Each row is where one point has got to under a steady rotation. How many ticks took it there?
The counts run from 0 to 422.
[182 136 147 138 120  96 150 144 161 110 105 164 139 114 123 163 131 140
  87 114 118 137 108 128  72 106 124 121 130 117  88 104 146 113 100  65
 119 139 169 147 155 109 148 103 118 130  88 172 141 122 114  94 146  94
 115 178 137 123 127 149 120 160 110 146 100 122  89 167  86 163  90 121
 123 149 120 122 141]
359
[117 128 153 134 152 155 144 146 167 116 139 144 136 153 146 153 117 128
  89 165 122 111 123 124 150  98 120 122 152 132 110 143 113 157 117 155
 193 151 177 130 152 112 108 154 150 120 121 114 105 132 142  94  93 151
 128 137 120 104 148 200 160 139 148 145 132 135 114  96 105 125 139 117
 171  78 148 205 123]
119
[158 143 122 139 139 126 111 119 150 112 124 105 105 108  54 138 102 104
 178 139 100 146 145 126 132 117 167 151 143 133 129 122 130 124 149 126
 134 163 121 162  93 104 161 116 185 127 148 156 164 122 125 155 118 179
 132 116 136 121 146 105 120 105 102 155 115  85 107  91 169 112 136  90
 134 139 170  84  84]
52
[102 116 125 123  87 148 169 101 120 111 104 166 112 153 162 124 142 114
 127 148 141 152 154 121 146 115  65 113 105 163  95 165 112 109 103 165
 123  91 110 120 113 120 142 111 107  81 121  96 101 150 172  97 154  97
 126 117 109 137 104  99 107 122 132 148 136  82 120 147 113 133  81 144
 114 105  91 107 162]
4
[151 130 167 154 135 190 100 141 109  82 148 181 156 134 105 116 171 104
  98 159 102 126 140 123 155 110 124 115  92 146 137 110 138 148 123 179
 135 103 120 150  94 136 142 124 188 130 125  92 138 100 149 106 100 162
 111 131 130 117 104 170 110 121 125 100 135 141 131 125 126  98 130 153
 113  80  97 139  88]
291
[169 107  90 126 130 124 138 127 140 110 111 108 143 119 144  98  97 116
 113  74 110 125 193 120 122 168 140  95  87 155 114 132 141 122 129 167
 183 107 129 151 159  94 122 137 127 164 143 142 161 150 164 133 127 133
 147 107 131 126 149  94  98  98  78 116 156 122 102 124  69 152 112 107
 161 132 116 115 110]
251
[130 138 110 137 139 105 155 107 150 101 122  81  90 144 125 131  63 101
 203 112 135 133 134 112 111 154 119 138 125 155 123 131 143 135 138 135
 152 140  82 124 127 111 128 112 106 131 156 137 129 157 189 154 138 136
 146  81 108 143 150 126 128 108 110 173 153  64 108  88 153 160 124  92
 145 129 162 142 125]
232
[121 126 171 134 119 184 115 141 111  89 160 140 124 138 124 123 165 117
 129 187  98 132  96 116 161 109 132 156 103 129 138 153 123 151 111 174
 165 129 128 133  93 142 140 137 172 101 148  70 124 123 138 123 110 171
 100 128 132 128 114 179 130 134 139 117 137 121 126 118 161  87 143 139
 106  79 126 170  96]
298
[117  97 146 140 124 123 109  99 157 132  89 146  65 149 133 124 130 121
 146 143 165 145 195 131 136 112 164  99 147 138 104 138 111 124 121 159
 116 125 119 122 118 138 123 134 122 136 145 151  93 112 151 167 153 117
 131 131 168 132 117  65 109 118  84 138 123  71 143 102 151 111  84 108
  91 117 136  81 163]
26
[166 127 155 124 131 120 102 109 118 123 130  73 106 117  64 113  95 102
 175 123 117 138 116 119 123 135 197 145 124 126 111 129 146 126 114 115
 138 162  90 142 108 125 141 131 160 153 142 148 158 129 137 174 133 153
 123 125 161 149 111  88 129 127  79 131 131 112 108 102 163  94 126  90
 106 160 143  94  88]
58
[158 152 163 133 134 103 113 153 166 105 149 200 112 105 166 180 139 152
  72 159 114  90 148  97 135 100 135 101 107  93 134 122 151 124  91 143
 175 145 136 136 134 139 179 137 123 132 151 143  99 135 135 127 124 127
 139 139 125 126 138 166 131 163 113 143 122 161 160 160 107 169 114 112
 117 135 126 155 110]
141
[120 152 157 106 127  97  93 156 147 142 111 150 119 149 147 154 175 174
 109 139 102  90 130 135 124 118 137 126 121 128 155 159 140 124  88 158
 114 118 132 105 155 143 149 130 186 151 114 116  76 118 132 153 138 153
 105  79 189 143 139 174 158 131 124  93 149 142 149 132 131 121 145 143
 119 100 131 132  63]
316
[132 171 113  94 100 138 135 145 120 184 116 139  98 117 163 139 152 154
 116 168 160 110 112 110 120 122 118 156  99  85 143 141 131 134 103 131
  96 144 113 134 106 140 163  91 119 111 126 164 124 114 118 119 169 102
  94 138 167 159  96 117  85 130 104 135 129 145 156 115 133 164  85 151
  85 169 117  88 118]
168
[116 133 181  98 117 139  96 137 115 156 139 113 111 168 136 134 160 147
 137 166 116  93  89 121 143 115 150 152 128 118 143 173 116 135  85 166
 140 140 109 100 121 162 121 149 181 124 118  89  78 127 139 143 136 159
  95  92 177 156 114 156 169 141 122 108 138 151 148 105 155  90 138 135
 116  95 137 146  75]
309
[148 100 135 119 129 102 121  97 127 127 101  86 122 134 133  97  76 114
 135  70 143 122 166  97 117 151 157  91  97 157 108 117 149 135 112 153
 162 134  93 127 152 107 112 141 101 167 136 163 141 145 175 164 146 128
 158 126 128 146 120  79 116 113  61 119 148 121 106 101 101 135 104 102
 135 148 139 128 132]
245
[162 134  90 154 142 144 115 128 169  92 136 123  94 109  86 140 101  93
 183 147  97 173 144 139 123 139 163 123 116 125 139 147 118 126 156 121
 161 114 123 145 110 112 145 112 170 101 137 117 136 130 140 131 103 162
 118 104 166 111 148  86  95 105 111 158 114  67 119 103 168 124 114  78
 129 138 123  97 102]
45
[ 97 149  57 136 129 177 138 103 132 108 121 131 124 118 169 100 103 128
 136 152 127 136 175 165 148 146  84 109 143 147  85 161 110 130 141 159
 157 112 114 167 119 131 135 130 137 111 127 115 101 155 146 117 162  98
 184 127 123  97 152 133 138  99 142 145 161  72 146 131 135 166 117  93
 128 113 110 103 133]
404
[144 138 150 121 134 124 106 104 115 129  99  83 138 112  58 107 100 109
 154 115 107 137 138 121 132 122 180 133 114 140 110 130 162 131 108 116
 113 155 102 152 121 103 164 126 191 172 130 163 166 114 136 164 124 155
 131 112 150 147 110 101 125 123  79 121 144 121 108 112 144  96 137 116
 126 157 142  74  72]
61
[167 111  83 136 135 154 132 138 126 114 124 126 150 118 109 101 100  98
 107  94 109 140 174 111 130 149 107 108  75 155 145 102 125 144 163 182
 172 118 129 161 119  82 121 116 142 129 131 139 178 131 157 104 104 162
 137 146 105 104 132 109  84  84  91 120 126 120  98  87  88 149 105 114
 157 117 126 139 118]
259
[180 105  97 125 123 152 141 163 132 101 158 112 120 127 112  93 109  89
 107 118 113 132 157 111 139 148 131 155 105 135 137 122 111 134 172 186
 206 144 139 163  98 109 107 117 120 131 166 132 188 143 150 130 108 153
 117 161 111 110 142 116  99  93  99 131 139 112  93  79 104 141 125  99
 143 116 133 154 136]
263
[157 119  95 133 133 151 140 130 127 110 116 119 142 111  99  98  90  85
  98  99 120 149 175 103 139 151 114 106  57 158 144 122 127 143 155 177
 171 109 109 151 126  85 129 111 132 138 142 130 165 139 167 120  94 146
 138 144 109 108 127 104  79  94  81 118 143 110 100  90  90 138 114 113
 147 133 108 152 136]
257
[127 135 107 131  80 160 124 131 121 133 110 147 116  96 179 125 171 151
 115 157 131 139 104 136 100 121 131 140 119 112  99 147 123 136  96 106
  97 120 146 135 122 136 143 113 102  93 107 151 130 117  98  99 192  87
 108 159 174 140  99 106  80 132 106 100 128 116 119 149 122 125  67 150
  68 154  90  89 130]
178
[128 177 100  79 102 140 138 138 115 197 123 146 109 107 139 162 126 154
  99 172 122  99 113 103 147 100  84 149 105  94 141 160 109 125 104 145
 130 161 113 136  95 118 178 108 149  81 107 154 108 141 115  96 146 128
 126 129 133 137 113 117 117 127 120 153 107 162 149 113 130 164  94 129
 130 165 129  95  92]
160
[136 168 113 102  96 136 124 143 120 190 113 144 106 117 159 145 157 162
 116 161 152 109 115 111 112 118 119 148  95  90 141 127 129 139 103 128
  85 141 117 133 104 133 158  92 119 111 110 176 126 105 112 114 175 102
 103 142 166 154  91 117  87 122  99 126 120 147 153 117 131 161  78 148
  86 168 122  82 118]
169
[109 151 181 100 128 113  87 138 116 160 112 140 104 152 110 139 157 145
 102 149 126  97 119 123 144 105 134 139 119 134 156 163 128 134  86 171
 106 144  91  97 125 150 149 131 174 145 111 114  59 124 138 169 129 148
 116 103 167 145 112 164 173 136 115  96 138 147 153 109 161  98 146 136
  99 111 133 149  90]
312
[151 133 145 135 109 153 169 109 136 118 116 134 142 109 119 150 101 112
 117 149 125 163  79 119  90 108 110 126 106 117  71 138 142 125  93  61
 135 131 147 148 141 106 141 109 122 100  88 139 132 137 129  68 129  88
 120 173 121 129 100 138 105 171 120 164 106 110  92 157  97 144  80 119
 130 154 101 133 157]
365
[104 132 125 133 111 115 117 142 165 140  97 123 107 110 146 171 141 165
 111 145  86 151  74 107  98 102 118 130  85 133 151 173 115 154  84 116
 138 132 151  92 168 109 144 122 145  79  97 126  70 139 107 110 119 159
 103 127 164 128 127 155 117 151 111 118 107 103 106 111 131 114 116 113
 123 145 135 192 123]
332
[147 109 113 146 135 137 104 112 174  92 112 148  84 109 113 128 118 106
 142 144 119 173 192 149 140 127 180  91 123 139 105 164 114 115 129 133
 141  94 118 129 130 123 140 137 134 131 142 112 101 131 143 155 117 119
 132 114 179 109 139  61 103 119  90 128 123  65 136 126 148 108  96  87
 103 132  97  86 137]
35
[167 118 158 147 126 172  91 157 111  73 167 177 138 137 118 125 182 120
 106 150  88 120 125 131 148 113 124 135 128 137 136 115 128 137 130 187
 158 119 135 151  86 149 132 137 176 119 131  82 142 122 131 120 125 171
 113 140 128 113 130 172 143 123 138 102 128 132 116 136 143 100 136 131
 109  68 115 152  85]
294
[113 121  93 115 102 142 167 129 148 126 120 149  72 170 159 124 140 119
 155 164 147 137 162 132 139 129  73 140 135 141 120 171  95 104 137 176
 138 104 121 126  96 126 123 101 126  88 144  99 101 140 165 118 155 109
 107 107 130 126 138 105 112  97 145 173 131  57 133 118 134 157  89 122
 120  90 127  94 151]
12
[176 152 133  98 124  77 150 170 177 164 113 129 114 141 126 172 127 148
  99 128 138 115 104 130  70 123 147 147 135  93 122 137 136 109 103  71
 118 145 166 116 162 117 127  95 131 144  84 169 126 114 118 117 137 107
  81 134 185 136 141 146 121 148 112 149 111 140 110 123  97 171 102 124
 133 151 135 126 124]
350
[139 128 155 104 139 128 134 161 122 124 124  97 147 175 125  82 137 126
  78 107 142 109 133 154 111 154 145 142 125 142 107 143 143 138 119 157
 139 129 141 122 161 145  88 126 145 195 119 116 126 126 154 155 127 102
 107 139 168 130 135 192 163 132 111  81 183 143 108  98  86 131 162 134
 119  90 113 178 133]
99
[113 158  59 146 155 165 123 117 149 142 117 123 103 129 168 119 100 132
 156 154 156 110 177 155 138 145 117 115 168 134 115 122 113 148 167 165
 146 142 112 157 105 135 116 126 139 121 130 157 123 128 145 130 171 137
 168 112 145 100 160 135 127  79 125 147 145  94 158  73 159 164 110 105
 135 109 158 102 103]
414
[141 170 146  95 127 143 174 112 109 154 130 126 126 156  92 131  86 102
 131 155 170 127 116 138 121 116  71 148 138 115  79 132 132 107 126 106
 103 155  88 159  90 131 141  85 139 125  99 142 122 136 157  99 147  75
 135 169 100 128 103 156 151 140 142 183 126 118 131 128 125 180 104 122
 121 135 126  98 152]
378
[107 126 165  96 122 147 138 133  88 149 110  54 145 166  92  75 110 113
 109 121 144 122 101 134 128 136 127 169 114 151 110 146 134 153 115 162
 122 163 118 124 136 125  95 120 160 171 120 134 138 127 143 156 125 126
 113 150 137 136 105 172 155 123 105  90 174 130  95  71 114 112 164 136
 122 108 147 175 137]
92
[105 159 174 100 132 106  97 145 134 151 103 148 118 147 121 154 169 163
  93 151 121  94 135 127 145 105 128 131 121 133 157 162 139 135  88 167
 102 134 113 105 140 137 160 131 191 156 116 124  69 117 136 160 125 150
 114  88 168 141 129 174 162 131 120  91 148 143 150 118 145 113 153 147
 112 105 137 138  76]
314
[137 137 162 115 122  91  85 166 149 124 123 143  99 142 155 148 178 168
  98 135 105 106 113 125 102 131 150 124 102 119 157 155 138 127  84 152
 129 112 116  89 152 159 143 125 156 144 117 110  59 129 132 167 143 142
  94  96 195 142 139 163 151 146 114  91 142 134 145 140 141 126 136 125
  80 116 112 167  95]
319
[147 149 134  82 129  83 132 152 160 190 101 114  94 139  92 167 117 131
  85 137 141 135  90 118  92 108 127 152 122 109 140 163 109 127 102  93
 113 163 128  91 153 108 138 105 130 117  75 161  86 137 115 129 117 120
  90 146 171 128 124 132 143 149 105 137 100 135 119  84 126 142 112 113
 126 167 137 162 143]
344
[119 133 168 125 147 150 134 148 128 118 107 106 157 168 136  93 126 113
  79 128 151 123 132 139 114 148 141 119  87 147 121 134 152 163 114 157
 122 108 133 121 173 135  92 113 149 190 113 112 117 106 161 131 104 108
  98 131 163 125 114 197 126 129 104  91 176 138 121  99  91 130 150 152
 121  94 104 190 143]
102
[147 126 116 136 113 158 130 143  90  91 134  64 164 130 104  86 118 111
 157 108  78 153  74 126  95 163 115 159  67 151 132 133 161 149 127 142
 152 115 115 151 128 117 125 103 172 128 129 107 168 135 140 123 131 158
 110 129 133 134 119 171 109 116 110  97 158 102  79 115 122 127 141 118
 116 125 120 161  95]
79
[117 129 173 141 118 191 104 131 106 101 159 136 127 145 123 132 161 116
 140 184 103 127  91 111 162 103 131 148 105 129 143 147 123 158 106 176
 157 131 124 129  95 140 132 140 178  99 138  73 118 117 140 115 114 178
 103 120 131 132 100 174 128 131 138 118 132 120 126 110 161  80 138 139
 114  76 130 168  90]
299
[144 150 112  89  92 135 132 137 118 169 153 141  96 102 150 155 125 141
  99 171 112 114  89  96 142 111 100 152  96  90 133 175 102 120  99 146
 175 161 102 121  96 132 166 131 117  64 122 127  92 167 121 109 138 118
 125 150 127 135 107 108 131 144 114 143 101 160 146 123 138 150  92  98
 112 174 108 143 117]
156
[178 136 150 134 111 106 164 144 165  91 123 154 132 106 124 155 122 134
  91 129 116 151 100 133  83 106 131 137 134 112  74 132 142 108  98  61
 137 141 169 147 146 113 153 109 107 124 112 153 143 137 111 105 140  85
 108 184 127 120 130 146 120 173 118 152 114 112  91 169  95 163 102 114
 115 157 106 126 158]
361
[108 127 157 143 155 153 138 139 154 106 131 160 133 142 126 149 117 121
  67 158 130 122 126 126 145  89 108 118 138 149 116 131 116 161 123 155
 168 157 159 124 140 116 118 143 144 123 118 117 101 126 142 101  93 152
 137 162 114  97 138 207 157 145 140 128 128 132 114  92 110 119 143 121
 151  83 147 215 145]
117
